In the rows, 128 means zero.
Named moves (each a turn or a mirror), then the moves between two rows, first move first; the first pair answered:
J561 (before -> after):
[131 126 129 116 130 134 118 138 138  92 132 130 127 116 128 113 121 138
 108 135 136 132 131 125 130 120 140 139 152 127 121 145] -> [120 151 121 126 147 125 108 115 121 118 135 124 131 118 128 139 135 116
 109 131 116 125 128 134 124 137 151 128 151 132 129 150]
[122 127 127 104 150 127 110 158 109  85 109 123 110 125  98 131 156 143
  99 117 160 151 112 147 139 113 137 153 145 124 123 128] -> [114 142 130 109 158 118 100 144  93 102 111 117 111 117 100 144 163 127
  99 113 143 146 111 151 134 122 147 146 138 135 128 135]
[110 144  93 163 151 121  88  96 128 140 124 138 105 108  70 163 141  90
 145  95 102 139 143 141 149 132 139 161 157 100 104 155] -> [129 104  97 156 127 145 100 125 160 101 123 148 112 110  66 131 107 120
 143  98 136 146 142 122 160 103 122 181 161  84  94 143]
[131 129 128 138  99 135 132 110 133 149 130 133 139 134 140 131  93 125
 169 121 127 116 131 124 167 143 104 125 114 132 139 135] -> [129 128 128 140 102 131 127 111 136 154 137 138 136 135 145 135  94 119
 167 119 124 112 136 131 156 141 103 121 114 136 143 132]
J921 (before -> after):
[122 163 117 108 162 139 101  96  57 141  99 130  85 110 119  92 188 129
 130 156  98  81 101 168 122 152 123 133  70 101 120 146] -> [125 152 110 112 166 147  90 105  59 127 104 138  77 107 100  92 195 134
 129 142 113  94  98 162 137 139 126 148  83 100 109 148]
[205 114 121 152 125  96  83 125 145 115 156 126 146 165  66 130 161 121
 132  89 138 115  99  87 136  79 131 176 142 158 145 141] -> [205 130 121 172 106  87  97  92 143 158 171 127 154 161  98 137 138 107
 157 107  98  99 117  76 117 109 123 150 131 173 156 139]
[127  93 117 123  85 145 154 146 145 118 142 140 131 129 128 110  98 151
 134 136 163 119 118 116 139 106  87 149 144 114 111 132] -> [133  96 112 130  77 144 165 131 151 135 152 134 129 125 134 116  98 138
 148 138 151 109 122 110 138 116  82 142 138 117 110 134]
J186 (before -> after):
[115 134 128 102 123 109 119 136 104 129 108 140 123 127 119 125 143  85
 104 120 124 125 121 141 128 139 128 120 126 144 157 139] -> [123 104 126  96 107 128 123 154 124 104 113 145 124 131 125 106 122 117
 104 116 157 129 116 127 138 118 113 129 128 137 146 130]
[171 154 140 114 124 115 148 137 152 114 136  86 116  82  93 113  98 151
 148 130 153 156 118 103 141 127 168 158 169 169 117 116] -> [160 168 150 114 126 110 157 124 138 146 141  68 127  86 124 123  84 144
 152 143 123 143 129 110 122 151 169 127 141 181 126 119]
[137 104 123 151 116 100 115 129 122 148 134 127 117 134 117 120 137 125
 117 114 133 148 134 123 141 112 154 146 136 165 159 119] -> [136  98 138 141 109 103 128 140 134 153 138 122 129 129 138 103 114 137
 120 131 132 147 139 114 134 115 144 137 128 166 155 122]
[138  98 152  86 184 140 118 120 101 102  80 119 121 146 105 116 140 118
 114 120  94 180 115 132 153 108 122 119 117 128 124 144] -> [138  90 167  85 170 150 135 130 111 103  82 115 142 149 129 104 112 139
 126 137  97 164 122 124 148 114 108 115 101 133 125 141]
J948 (before -> after):
[166  76  80 160 120 121 142 104 152 112 150 168  93  89  78 118 120 141
 159  92 166 161 123  86 128  87 103 141 145 110 122 121] -> [142 124  74 162 157  95 119  73 105 137 134 157  86  88  69 151 174  96
 135  79 141 162 117 115 123 106 141 141 145 117 136 135]
[131 114 102 163 149 100 144 139 183 153 123 132 132 151 150  99 151  91
 141  60 133 131 116 132 135 134 104 125 131 107 125 129] -> [123 121 106 160 157  97 138 136 176 155 115 123 129 154 148 106 163  82
 132  60 129 130 112 142 131 143 111 125 126 108 132 138]
[ 95 147 129  73 159 102 117  95 106 135  85 112 142 134 108 133 181 111
  96 133 100 120 122 159 110 153 150 109 100 142 167 123] -> [ 88 109 158  53 146 122 140 123 133 110  91 103 164 140 147  98 135 151
 102 159 124 114 128 145 104 141 130 105  90 135 157 109]
[148 128  96 146 108 133 124  87 136 155 153 150  72 118  94 156 127  69
 148 126 131 152 113  86 122 140 137 119 152 110 104 111] -> [113 157 121 118 143 111 112  92  99 164 132 119  90 126 120 169 147  60
 131 127 114 141 108 127 103 159 161 101 139 120 119 122]
Pairs:
Each pair is 2 to 3 moves apart.
[138 116 145 127 136 153 155 143 145 110 133 116 153 132 181 111  81 162
 158 166 116 116 127 127 129 135 135  97 101 124 142 104] -> [159 102 105 143 122 158 139 146 166  87 140 154 128 121 119 113 106 158
 146 140 147 141 122 114 158 102 136 139 137 111 130 101]	J921 then J948
[ 65 150 167 109 141 111 127 154 145 161  96 105 149 154 169 129  76 136
 102 171 126 113 158 144  95 142 146  81  96 144 128 167] -> [ 93 133 149 134 112 117 144 139 174 184 120 123 139 149 165 127  45 138
 131 174 118 119 172 122 105 139 125  80  95 151 121 155]	J948 then J561 then J948
[140  86 123 114 113 151 135 163 169  84 126 123 135 140 128  96 122 165
 133 125 174 149 120 109 144  87 118 165 142 104 124 122] -> [135 140  86 140 140 119 100 109 119 123 121 128 109 132  86 152 191 104
 125  98 142 156 114 128 148 115 155 172 160 117 130 140]	J948 then J948
[145  64 119  92 133 171 151 165 169  76 128 146 158 104 118  86 132 185
 120 150 180 154 121 151 129 136 123 132 151  84 105 127] -> [139  75 104  89 151 163 139 166 148  66 117 143 153 102 102  95 160 170
 110 133 183 157 112 162 130 137 136 135 156  78 111 127]	J561 then J921 then J561
[131 117  93 145 123 142 168 113 117 182 156 100  97  92  97 175  68  79
 124 129  66 131 143 127 141 140 115  83 122 138 151 117] -> [143 103  78 154 117 147 165 115 124 165 159 120  81  82  67 166  75  82
 122 115  83 144 137 115 158 128 114 104 135 135 143 111]	J561 then J948
[149 113 116 167  88 132 176 102 189 163 140 129 127 107 177 106  57 158
 196 161 128  98 160 101 128 154  74  85 111 116 134 117] -> [111  91 161  96 144 134 147 187 167  59  91 106 139 121 169  81 102 211
 125 145 203  96 130 139 144 107  97 120 127  94 127 120]	J921 then J921
[102 117 174  94 101 149 135 174 149 131 127 127 160 105 158 104  91 163
 129 150 102 129 111 139 135 115 126 118  92 126 108 124] -> [120 136 111 132 112 134  99 137 133 136 132 171 113  98  69 147 155 115
 129 108 100 162 108 137 164  95 142 159 130 112  97 134]	J921 then J948 then J948
[125 122 123 114  92 180 132 120 177 117 114 155 144 156 173 152  96 160
 146 145 135 108 146 140 127 150 162  94  95 106 128 137] -> [130 137 101 141  90 172 125  85 165 147 124 169 128 150 147 178 120 125
 158 137 114 115 145 142 132 158 169  98 100 112 134 144]	J948 then J561
[ 98 155  84 198 113 121 152  95 141 143 129 138 109 108 123 173 141 105
 135 106  88 113  96 112 112 127 104 115 138 135 133 137] -> [ 58 160 125 155 149 112 134 128 115 103  92 102 125 123 147 164 156 126
 100 110 107  96  84 148  94 128 122 106 130 130 144 141]	J948 then J921
